Some points, one per row:
[ 1.65  0.45 -0.37 -1.69  0.15 -0.23  1.77 -0.25]
[-0.46 -1.71 -0.97 -0.05  2.06  1.55  0.24 -0.49]
[ 2.38 -0.23 -1.08 -0.36 -0.34 -1.1   1.33 -1.02]
[-1.98  1.04  2.21  1.73 -2.46  0.61 -2.08  0.71]
[-1.23  0.42 -0.47  0.75 -0.32 -0.23 -0.26  0.95]
[-1.17  0.82  0.86 -0.37 -0.14  0.73 -0.99  0.38]
[-1.21  1.01 -1.84 -0.74 -0.23 -1.44 -0.4   1.52]
[ 0.85  0.48 -0.34 -1.24  0.69 -0.37  1.32 -0.23]
[-2.24  0.51  0.59  2.05 -1.41  0.21 -1.43  0.49]
[-0.77 -2.18 -0.97  0.44  1.41  1.85  0.27 -0.46]
[ 0.43 -0.8  -0.19  0.16  1.08  0.97  1.38 -0.61]
[-1.47  1.01  1.18  2.46 -0.28  0.77 -0.48  0.13]
[ 0.03  0.51  1.82  1.03 -2.17  0.78 -1.11  1.11]
[-0.29 -1.31  0.2  -0.21  1.37  1.    1.24 -1.36]
[ 1.48 -0.14 -0.26 -1.09  0.65  0.14  1.58 -1.21]
[-1.29  0.86 -0.93  0.43 -0.43 -0.84 -0.47  1.8 ]
[-0.14 -1.13 -0.39 -0.75  0.82  0.55  0.81 -1.3 ]
[ 0.1  -1.83 -0.54 -0.52  1.6   1.55  0.78 -0.97]
[-0.9   0.93  1.56  1.25 -0.64  0.67 -1.14  0.61]
[ 0.19  0.89 -0.78 -1.41  0.46  0.16  0.1   0.4 ]
[-0.94  0.54  1.24  0.96 -0.18  0.95 -1.14  0.26]
[-0.39  0.65 -0.31 -1.78  0.3  -0.3  -0.24  0.85]
[-1.08  0.87 -1.   -1.37  0.07 -1.59 -0.95  1.07]
[ 0.87 -1.23 -0.07  1.23  0.87 -0.07 -0.72 -0.85]
[ 0.47 -0.15 -1.13 -0.1   0.63 -0.88  1.26 -0.54]
[ 1.93 -0.41 -0.69  0.21 -0.17 -1.32  1.07 -1.21]
10 more points follow, each with its number after it:
[ 1.5  -0.03 -1.19 -0.33  1.09 -0.41  1.04 -0.64] 0
[ 1.33  0.33 -0.04 -2.32  0.78 -0.97  2.17 -1.2 ] 1
[-0.75 -1.87  0.12  0.21  1.08  1.81  0.05 -0.75] 2
[-1.38  1.43  1.77  1.47 -2.34  1.24 -2.45  1.49] 3
[-1.2   0.64 -0.98 -0.65 -0.68 -1.42 -0.23  1.65] 4
[ 1.    0.12 -0.86 -1.78 -0.02 -0.27  1.32 -0.64] 5
[ 0.89 -0.59 -0.57 -0.07 -0.44 -0.5   0.9  -1.4 ] 6
[-1.11  0.93 -1.08 -0.68 -0.23 -1.67 -0.67  1.55] 7
[ 0.26 -0.64  0.   -0.74  0.66  0.58  0.9  -1.03] 8
[ 0.32  0.43  2.55  0.78 -0.13  1.47 -1.68  0.82] 9
Which of these numbered points is nearest to each point below, ignoring the 2 directions in which the first points spread most? Its number follows each.
[-1.37  1.5  -1.01 -0.56 -0.17 -1.6  -0.48  1.53] > 7
[ 0.78  0.21 -0.78  0.13  1.06 -0.64  0.24  0.11] > 0
[ 1.41 -0.48 -0.7  -0.34 -0.35 -1.13  1.07 -1.52] > 6
[-0.9   0.68  0.44  1.47  0.16  0.77 -1.1   0.97] > 0
[ 0.72  0.17 -1.41  0.2   0.94 -0.67  0.77  0.56] > 0
[-1.07  0.46 -0.61 -0.17 -0.31 -1.02 -0.87  0.92] > 7
[ 0.04  0.8   0.68 -1.05 -0.14  0.03  0.71 -0.26] > 1
[-0.88  0.9   0.87  0.34 -0.06  0.23 -0.68 -0.38] > 8
[ 0.78  0.98 -0.38 -1.3  -0.32 -0.15  1.08 -0.58] > 5
[ 2.34 -0.54 -1.13 -0.36 -0.52 -1.09  1.49 -1.53] > 6
[-1.2  -1.91  0.11 -0.16  1.65  2.14  0.68 -1.12] > 2
[-1.21  0.97  1.49  0.61 -0.29  0.78 -1.34  0.33] > 8
[ 0.79  0.51  0.48 -0.96  0.34  0.9   0.05  0.03] > 3
[ 1.58 -0.27  1.78  0.47 -0.78  0.31 -1.52  1.07] > 9
[-0.64 -1.58 -0.11  0.86  2.02  1.62  0.61 -1.33] > 7
[ 1.24 -0.67  0.33  1.19 -0.12  0.29 -0.38 -0.09] > 0
[ 1.45 -0.35 -0.65  0.14 -0.27 -0.33  1.14 -1.4 ] > 6
